In the rows, 128 means zero.
R: 4 groups of rows, each row roughly a mix of its group's hidden directions:
R (152 x 11):
108  144  111  139  143  140  129  77  111  109  85
155  117  123  173  119  111  98  122  140  82  122
128  129  125  112  153  183  119  91  156  126  149
94  151  145  149  164  114  134  137  86  130  156
112  147  163  154  108  167  139  93  142  112  146
113  144  101  83  118  171  138  129  95  125  114
133  150  137  87  167  142  126  122  108  82  125
121  124  106  129  160  169  140  130  90  153  95
84  140  132  101  174  105  135  109  147  146  129
175  126  107  119  121  128  155  135  111  108  79
92  125  129  132  160  160  82  119  125  137  159
112  137  134  119  124  162  93  139  145  104  76
133  136  141  124  72  142  145  96  159  106  143
129  92  114  158  84  143  106  131  145  110  158
135  97  99  131  92  107  161  102  118  99  112
120  94  98  140  133  127  185  102  123  110  135
109  87  160  121  152  109  131  138  86  154  130
153  124  87  104  117  138  88  156  107  124  105
114  114  99  144  103  104  100  156  155  138  168
135  154  127  139  121  137  128  166  102  93  80
124  134  118  154  177  132  163  162  101  141  117
101  120  160  116  179  147  145  116  144  118  157
125  111  138  139  145  135  128  144  82  167  85
126  115  112  121  163  117  134  173  78  116  128
184  127  143  110  143  134  138  152  88  144  139
142  110  71  107  129  106  116  111  101  111  148
130  122  136  145  139  157  132  182  122  82  114
163  177  111  149  113  137  120  94  151  136  122
121  128  108  124  138  124  63  166  120  141  137
127  140  114  162  122  106  150  158  145  170  95
94  107  105  165  134  137  163  140  113  100  104
106  108  141  129  104  98  161  152  81  128  115
106  119  114  139  83  132  143  135  145  183  137
131  116  112  111  158  142  124  141  101  101  72
133  144  156  156  107  179  157  141  142  152  126
119  130  126  141  95  95  158  102  123  165  163
142  153  146  100  139  122  141  102  181  102  140
116  129  110  149  113  150  129  157  131  143  66
128  84  116  124  176  132  125  128  138  82  123
121  127  133  153  119  103  107  155  164  92  166
139  124  117  187  128  107  143  90  117  127  102
121  127  94  188  134  140  112  120  164  132  125
152  108  65  156  116  129  137  128  139  117  148
130  89  136  132  129  111  161  118  82  92  136
95  108  163  143  169  145  147  117  144  140  156
125  109  114  119  113  85  122  116  119  99  180
114  87  123  128  106  141  146  142  134  169  171
148  97  106  95  134  106  105  130  145  100  89
132  157  145  139  184  112  123  129  124  145  168
86  105  150  154  143  125  123  150  84  149  125
114  95  109  103  107  140  162  120  133  85  153
115  125  157  105  136  75  120  132  128  163  157
139  157  133  99  95  131  95  113  148  98  95
122  113  147  118  138  74  151  97  91  123  129
138  88  113  99  113  144  181  144  120  134  142
129  127  133  106  146  145  139  138  68  140  167
149  86  153  90  102  108  150  146  123  133  147
116  155  116  150  135  134  143  131  90  163  174
105  157  114  157  127  110  127  80  143  153  103
135  81  130  135  117  115  165  125  80  111  126
140  142  114  92  139  140  122  99  176  165  130
105  170  163  92  125  120  124  118  162  115  143
154  132  125  160  149  122  159  125  87  87  120
127  155  173  155  144  133  122  99  148  140  91
146  95  90  118  158  138  121  125  158  95  152
89  102  132  132  115  139  99  164  116  169  139
105  147  135  135  150  182  129  98  106  145  152
115  117  179  132  144  116  81  121  102  108  125
124  151  177  119  147  112  139  116  123  105  82
102  121  109  150  71  141  110  141  138  159  124
116  77  92  161  103  118  130  117  133  119  151
137  145  113  120  123  157  94  79  151  132  160
165  145  112  136  116  81  144  113  158  101  140
117  151  110  177  139  152  144  166  106  111  132
143  128  177  111  154  104  169  111  135  143  139
132  106  88  95  125  160  133  141  98  106  157
121  93  111  138  125  155  111  153  78  146  107
114  143  161  128  156  170  102  94  146  139  113
118  137  145  148  139  67  142  104  96  131  134
148  124  133  123  105  136  100  132  174  119  179
152  128  96  151  102  111  160  83  142  122  145
163  106  118  125  161  165  156  110  153  113  109
105  152  160  128  161  136  92  135  127  111  169
150  109  164  94  114  181  139  122  128  129  121
165  133  120  87  125  132  146  112  159  89  110
123  124  73  90  113  139  143  146  116  132  160
160  160  131  127  148  136  111  141  145  169  168
127  138  155  115  163  111  105  121  134  164  174
126  92  125  168  82  119  139  135  97  123  110
126  151  96  142  185  150  116  121  131  104  110
127  126  111  90  90  112  81  154  122  119  116
79  99  141  139  151  150  97  132  98  135  135
142  110  141  109  127  168  151  127  116  126  70
86  137  105  104  116  176  113  135  141  127  154
138  120  147  88  129  119  144  168  101  125  85
166  137  77  148  119  118  121  131  99  105  107
127  125  71  157  119  124  144  131  157  157  147
178  134  104  154  127  107  114  149  162  143  110
133  103  119  149  147  134  184  116  142  124  166
113  113  88  106  146  172  145  135  126  133  166
143  141  147  137  85  117  78  120  134  148  100
151  113  142  115  103  151  107  120  184  103  125
143  81  128  160  112  138  111  143  87  131  105
85  98  158  116  157  104  116  100  124  145  138
123  140  158  130  97  102  92  112  113  84  114
124  125  181  116  145  153  143  170  103  131  133
146  137  136  170  117  101  138  109  181  141  133
125  125  114  67  104  152  133  135  155  105  141
128  117  147  109  109  141  140  98  101  113  185
121  154  159  127  176  107  99  124  126  164  127
146  117  114  119  126  83  145  163  102  99  101
145  91  94  130  96  152  168  138  133  147  140
98  112  168  124  133  109  110  152  146  160  162
123  131  185  146  100  153  148  138  158  127  143
134  122  71  155  110  127  150  109  116  105  101
115  136  121  90  74  93  133  115  144  126  146
128  128  183  114  125  166  140  96  123  103  120
105  132  137  158  123  144  102  128  142  181  160
115  135  144  112  142  131  125  117  85  129  188
128  105  149  103  104  88  130  87  157  132  113
137  157  127  167  170  95  102  128  126  105  120
86  145  172  125  160  140  125  100  135  121  150
127  144  172  120  121  170  114  111  145  131  169
157  165  143  153  125  119  84  124  136  163  115
125  153  122  110  75  136  100  124  120  89  108
111  151  102  109  130  109  152  116  167  151  168
108  145  112  187  125  118  157  157  121  118  113
125  132  184  117  177  111  139  126  122  146  120
142  80  107  164  121  161  119  133  97  123  117
149  109  166  99  110  143  110  140  162  115  162
136  167  148  152  149  89  120  113  155  122  97
106  151  184  87  140  146  135  113  130  123  128
129  95  121  131  90  119  151  108  104  88  100
108  128  150  101  105  69  135  125  98  126  126
139  116  147  101  145  146  97  134  160  105  83
135  133  78  112  150  168  152  122  99  128  112
150  96  129  140  141  129  125  86  138  181  128
160  153  95  119  115  95  103  169  116  125  120
122  127  122  136  87  103  124  163  83  152  109
142  154  147  100  153  86  120  140  98  115  97
148  131  125  107  134  159  119  141  153  129  190
119  172  121  156  141  142  104  155  145  143  89
141  180  147  134  137  91  136  130  161  133  154
148  122  110  83  128  103  114  180  122  113  123
145  96  99  125  101  133  119  170  105  159  109
98  115  151  116  137  172  109  125  146  105  167
130  163  116  152  135  171  140  99  93  148  139
123  117  119  111  159  141  124  131  81  80  108
119  115  170  139  88  117  159  119  138  115  166
131  165  123  146  131  121  136  143  109  94  73
131  118  98  97  98  139  147  114  170  146  160
114  156  168  114  166  122  129  111  166  115  148

the four rows of each list that fit no group, in list order (the others fit one group, some only roughly):
- K_105: 97  119  182  125  132  133  86  146  114  142  121
- K_657: 141  112  119  90  155  110  100  98  166  132  150
- K_186: 149  180  141  148  157  125  130  127  161  151  147
- K_158: 145  101  107  134  110  169  105  143  88  128  155
- K_539: 131  137  129  85  156  143  134  148  126  103  179
- K_711: 140  141  78  136  114  117  102  101  147  143  165
- K_983: 117  134  98  127  96  182  131  129  138  108  95
- K_723: 149  137  125  119  122  169  117  108  164  157  88
- K_148: 141  83  150  135  115  83  155  123  119  102  139
- K_953: 128  144  103  81  143  158  155  135  144  106  99
- K_377: 86  132  159  91  131  135  88  149  115  124  143
 -> K_657; K_158; K_983; K_148
- K_28: 162  120  90  157  142  130  140  151  136  164  156
- K_279: 132  115  94  102  95  89  158  132  99  131  118
- K_384: 122  127  102  185  113  161  129  162  138  133  128
- K_601: 134  108  108  176  139  160  153  148  130  131  163
- K_85: 85  151  134  138  156  111  142  162  115  155  101
- K_58: 131  172  138  88  129  140  125  147  147  161  159
- K_258: 138  117  132  110  123  164  111  176  133  160  160
- K_337: 140  118  125  124  111  83  138  138  150  181  104
- K_282: 127  129  173  150  129  168  100  120  163  134  146
- K_448: 182  135  127  107  113  140  141  127  170  143  103
- K_668: 135  139  137  122  167  134  70  128  122  163  122
- K_140: 146  123  120  139  119  163  109  105  172  171  136
- K_773: 141  148  174  122  93  142  100  140  154  156  134
 -> K_279; K_282; K_668; K_773
- K_914: 103  147  132  145  149  139  132  95  129  130  68
- K_570: 134  110  144  158  121  152  152  97  104  86  103
- K_607: 157  184  144  121  118  107  119  149  131  158  111
- K_267: 142  125  149  130  146  82  145  100  112  175  130
- K_641: 184  121  113  147  122  133  122  162  113  100  102
- K_102: 129  137  88  142  115  96  124  102  142  166  162
- K_185: 100  131  129  125  121  105  130  78  90  109  158
- K_470: 85  132  134  97  117  130  94  119  148  111  169
- K_452: 101  93  113  135  143  124  120  101  75  141  107
- K_945: 129  112  130  119  161  132  153  94  117  73  142
- K_347: 134  151  140  145  87  116  87  130  151  123  168
- K_709: 119  78  128  126  137  89  124  110  135  112  86
- K_954: 113  156  101  155  163  106  127  155  111  164  133
- K_744: 166  113  105  154  92  93  130  123  149  108  145
 -> K_570; K_641; K_452; K_709
- K_277: 123  92  123  135  76  144  122  137  114  159  99
- K_960: 111  153  114  134  99  178  118  101  147  99  116
- K_917: 101  127  151  141  106  130  75  116  150  162  134
- K_940: 134  120  107  154  167  141  106  147  163  125  87
- K_480: 82  116  120  112  111  173  95  128  131  127  103
- K_376: 108  119  104  107  130  158  133  115  137  179  162
- K_420: 112  106  121  118  142  102  161  91  115  84  112
- K_632: 110  111  155  108  150  108  113  113  130  73  104
- K_46: 117  102  129  106  116  84  98  147  135  151  166
- K_314: 132  129  141  171  133  144  182  100  115  148  123
 -> K_940; K_480; K_376; K_46
- K_484: 125  173  115  155  156  114  126  146  151  171  126
- K_930: 130  138  119  108  170  135  72  145  133  116  103
- K_498: 90  125  126  160  102  151  104  131  169  139  150
- K_125: 124  87  177  116  131  113  151  104  110  102  124
- K_100: 143  121  149  179  112  120  158  97  101  134  146
- K_880: 131  145  164  106  130  84  95  109  131  138  159
- K_649: 147  100  139  124  101  144  117  139  143  79  165
- K_193: 152  92  112  123  133  149  147  140  175  153  153
- K_144: 121  159  140  77  112  142  99  142  131  156  150
- K_995: 84  152  135  92  115  143  101  153  109  149  113
- K_438: 117  120  141  137  172  95  113  145  159  136  168
- K_537: 114  188  152  147  161  123  128  140  149  139  135
- K_827: 130  146  136  140  135  185  109  139  121  98  164
- K_530: 166  108  170  125  140  116  144  106  122  86  138
- K_698: 100  176  115  169  111  124  106  130  132  157  119
 -> K_125; K_100; K_537; K_698
- K_54: 120  180  123  133  142  143  161  94  148  153  135
- K_235: 146  135  116  148  166  127  125  110  181  122  161
- K_10: 103  115  141  150  100  78  155  114  136  98  129
- K_673: 129  147  88  125  106  159  126  139  173  121  98
- K_392: 129  146  156  152  178  132  151  118  157  139  155
- K_684: 154  110  105  137  108  125  153  178  152  143  105
- K_192: 152  149  134  143  113  107  95  123  140  152  181
- K_951: 111  104  147  157  123  124  124  146  126  116  65
- K_483: 100  99  146  136  120  123  134  98  88  166  107
- K_610: 129  123  89  157  128  114  168  109  113  105  164
- K_841: 162  149  131  144  145  126  69  157  137  128  121
- K_897: 108  140  126  103  132  112  108  139  168  114  181
 -> K_54; K_951; K_483; K_841
- K_152: 158  145  131  139  117  81  149  165  139  160  122
- K_29: 164  179  132  145  127  133  126  134  107  158  97
- K_904: 123  156  117  104  127  185  152  138  137  162  127
- K_479: 121  160  127  87  116  117  156  87  154  147  130
- K_576: 116  126  113  129  148  157  151  94  126  103  180
- K_375: 114  108  116  161  151  97  160  82  120  134  127
- K_763: 140  139  110  108  128  176  120  161  160  157  111
- K_905: 108  132  128  147  91  111  143  73  129  119  157
- K_397: 142  112  107  95  158  146  158  140  175  117  125
- K_693: 162  137  99  113  119  122  183  133  110  101  131
- K_119: 105  125  158  82  112  111  107  121  87  133  112
- K_674: 149  96  125  97  143  134  119  171  122  121  85
 -> K_904; K_479; K_397; K_119
- K_884: 151  134  83  119  130  121  90  116  168  148  110
- K_770: 116  127  154  152  171  124  116  93  172  119  134
- K_898: 121  92  85  162  158  155  126  128  146  121  115
- K_75: 147  115  99  87  152  150  97  117  101  102  133
- K_613: 142  123  107  90  157  141  89  133  102  99  149
- K_860: 113  133  109  143  110  87  138  74  114  116  147
- K_776: 142  160  125  151  91  184  124  135  138  127  142
- K_174: 103  111  124  122  105  172  128  118  109  84  99
- K_183: 127  128  159  96  87  131  125  135  84  130  98
- K_123: 134  160  139  171  156  159  104  120  121  161  124
- K_728: 121  175  167  134  114  124  125  144  164  145  154
- K_829: 126  127  120  139  154  174  121  160  159  165  139
- K_166: 148  115  118  135  112  151  186  102  121  157  115
 -> K_898; K_776; K_174; K_728
- K_820: 129  140  183  116  105  117  90  156  147  122  133
- K_489: 129  114  122  113  152  79  118  173  119  97  126
- K_53: 163  145  85  159  112  116  162  124  102  125  126
- K_592: 117  138  117  100  175  161  129  144  163  151  137
- K_874: 164  170  154  145  140  124  121  129  160  150  99
- K_97: 131  101  118  94  119  138  170  155  133  107  91
- K_765: 154  108  91  94  126  135  114  125  105  118  174
- K_931: 99  146  130  134  167  82  116  132  120  150  96
- K_889: 113  118  127  178  173  126  114  152  119  154  141
- K_390: 84  111  120  97  114  134  129  114  158  100  164
- K_672: 157  125  141  150  149  149  157  138  109  153  80
- K_472: 130  116  172  145  81  103  136  129  100  106  135
- K_857: 116  148  122  123  85  155  98  164  148  113  105
- K_170: 128  153  191  164  129  106  121  124  120  118  133
- K_160: 130  101  128  77  101  113  169  141  126  107  124
 -> K_820; K_97; K_472; K_170
- K_67: 136  134  128  172  168  87  123  128  160  139  123
- K_444: 142  140  179  109  122  98  127  98  90  128  127
- K_500: 124  141  178  141  145  121  120  102  84  107  109
- K_68: 107  135  104  102  110  81  99  134  106  132  98
- K_802: 147  135  101  186  143  158  144  136  120  105  124
- K_109: 85  137  151  144  151  84  126  117  110  103  146
- K_988: 115  116  159  149  165  156  151  157  118  110  98
- K_61: 143  112  160  146  159  156  83  126  111  139  151
- K_713: 99  125  145  128  108  105  156  87  92  118  153
- K_766: 135  115  86  138  159  155  102  133  120  83  137
- K_455: 117  150  128  182  108  110  147  135  151  154  154
 -> K_444; K_500; K_68; K_988
- K_590: 125  95  125  161  103  157  173  132  155  125  115
- K_782: 139  138  135  131  105  164  150  124  128  191  126
- K_618: 123  132  96  113  119  117  99  140  83  89  104
- K_198: 119  161  100  123  164  154  146  145  156  154  103
- K_578: 175  136  153  147  119  137  113  125  174  143  152
- K_396: 132  115  163  155  167  110  147  128  123  136  175
- K_299: 100  136  115  111  88  181  105  131  115  130  118
- K_417: 129  96  130  118  141  169  134  165  108  141  88
- K_272: 140  155  99  109  153  122  93  118  132  174  147
- K_189: 144  128  126  165  125  178  96  162  137  123  141
- K_298: 122  151  181  173  122  148  123  142  109  142  128
 -> K_590; K_578; K_396; K_298
- K_86: 105  123  147  103  174  133  181  131  138  128  135
- K_586: 131  86  104  117  141  104  144  136  98  120  174
- K_38: 135  122  157  142  137  147  166  88  172  132  127
- K_840: 139  99  97  143  123  121  107  132  108  183  149
- K_788: 165  106  145  111  119  80  108  146  133  151  150
- K_51: 154  110  132  143  136  180  95  125  132  142  91
- K_785: 135  164  69  109  150  119  148  132  123  139  115
- K_643: 134  111  131  124  117  111  135  148  178  163  169
- K_302: 114  142  96  161  103  91  142  115  122  126  170
- K_574: 127  143  88  122  111  155  147  170  136  109  94
- K_501: 124  153  132  116  141  137  114  167  125  164  77
 -> K_86; K_586; K_840; K_788
- K_956: 120  123  128  140  116  93  134  140  107  124  194
- K_736: 139  120  89  115  102  127  125  99  116  74  119
- K_511: 107  169  145  140  95  142  113  145  151  151  95
- K_603: 111  119  119  104  102  113  114  182  102  99  130
- K_251: 115  113  125  111  105  98  85  100  101  95  124
- K_926: 137  107  139  112  154  157  150  153  141  83  98
- K_453: 104  145  146  109  163  110  123  150  98  164  99
- K_475: 144  143  78  121  123  133  117  98  120  167  158
- K_502: 141  109  145  170  150  112  137  100  113  123  174
- K_215: 153  88  118  115  104  142  154  88  134  96  125
 -> K_511; K_603; K_251; K_926
- K_202: 159  111  118  127  119  141  114  171  175  120  102
- K_862: 133  133  124  107  138  136  126  133  195  138  92
- K_991: 147  148  131  156  104  86  145  147  94  127  157
- K_504: 114  114  120  106  102  110  159  173  96  121  151
- K_743: 167  117  138  133  115  136  116  124  114  112  191
- K_60: 139  104  176  120  96  141  158  143  157  133  109
- K_451: 167  108  152  128  154  125  110  149  123  112  80
- K_687: 133  110  121  180  117  139  122  122  136  141  182
- K_767: 166  113  113  128  87  93  122  161  136  129  152
- K_893: 115  100  108  170  105  112  121  105  95  159  119
- K_832: 99  98  114  104  124  101  119  164  97  107  151
- K_654: 127  146  144  159  79  104  104  153  107  120  107
- K_398: 129  119  126  125  168  139  135  119  148  172  176
 -> K_862; K_451; K_767; K_893
- K_69: 129  123  118  153  167  76  118  136  121  112  95
- K_593: 122  143  86  90  122  122  92  154  143  150  109
- K_980: 153  99  151  146  159  88  153  133  123  158  139
- K_599: 116  77  130  174  114  134  117  103  124  156  129
- K_491: 141  127  112  135  187  116  96  151  121  101  139
- K_403: 140  127  110  97  145  176  118  95  96  109  132
- K_223: 144  168  117  126  108  98  77  149  125  141  130
- K_30: 128  82  105  136  149  147  105  162  92  132  136
- K_402: 138  70  101  142  149  107  154  122  132  127  151
- K_352: 175  127  170  86  116  115  142  122  131  120  143
- K_854: 144  113  113  145  103  128  147  173  136  103  171
 -> K_69; K_593; K_402; K_352
- K_120: 136  165  158  118  125  71  134  127  155  130  117
- K_315: 118  128  81  152  109  149  132  156  107  120  168
- K_703: 165  64  127  120  129  130  129  141  100  124  122
- K_996: 152  118  118  158  118  181  128  153  95  145  131
- K_943: 101  94  159  148  165  94  132  144  151  118  132
- K_936: 107  122  163  147  160  143  144  109  135  84  154
- K_838: 125  149  105  162  175  143  148  130  128  126  88
- K_37: 120  76  103  120  103  143  112  158  107  151  139
- K_21: 151  145  86  129  129  141  99  131  164  169  120
- K_55: 136  107  143  137  157  121  126  144  106  169  178
- K_214: 119  132  110  117  110  91  78  161  139  106  142
 -> K_315; K_703; K_996; K_936
- K_768: 143  143  122  163  128  83  161  109  126  93  121
- K_799: 103  103  119  159  131  112  157  86  126  143  94
- K_803: 130  107  151  159  107  91  134  109  85  129  151
- K_984: 119  150  123  171  155  109  160  118  152  139  93
- K_190: 128  146  92  112  102  75  113  113  142  129  105
- K_550: 153  152  136  173  156  92  127  153  147  142  122
- K_688: 143  96  128  122  177  161  138  122  135  136  168
- K_445: 142  160  77  134  119  153  112  155  155  122  111
- K_517: 92  88  124  111  171  133  112  130  100  130  106
- K_990: 143  116  111  140  152  178  143  105  94  120  102
- K_228: 121  98  113  87  113  102  134  167  95  114  131
 -> K_984; K_190; K_445; K_517
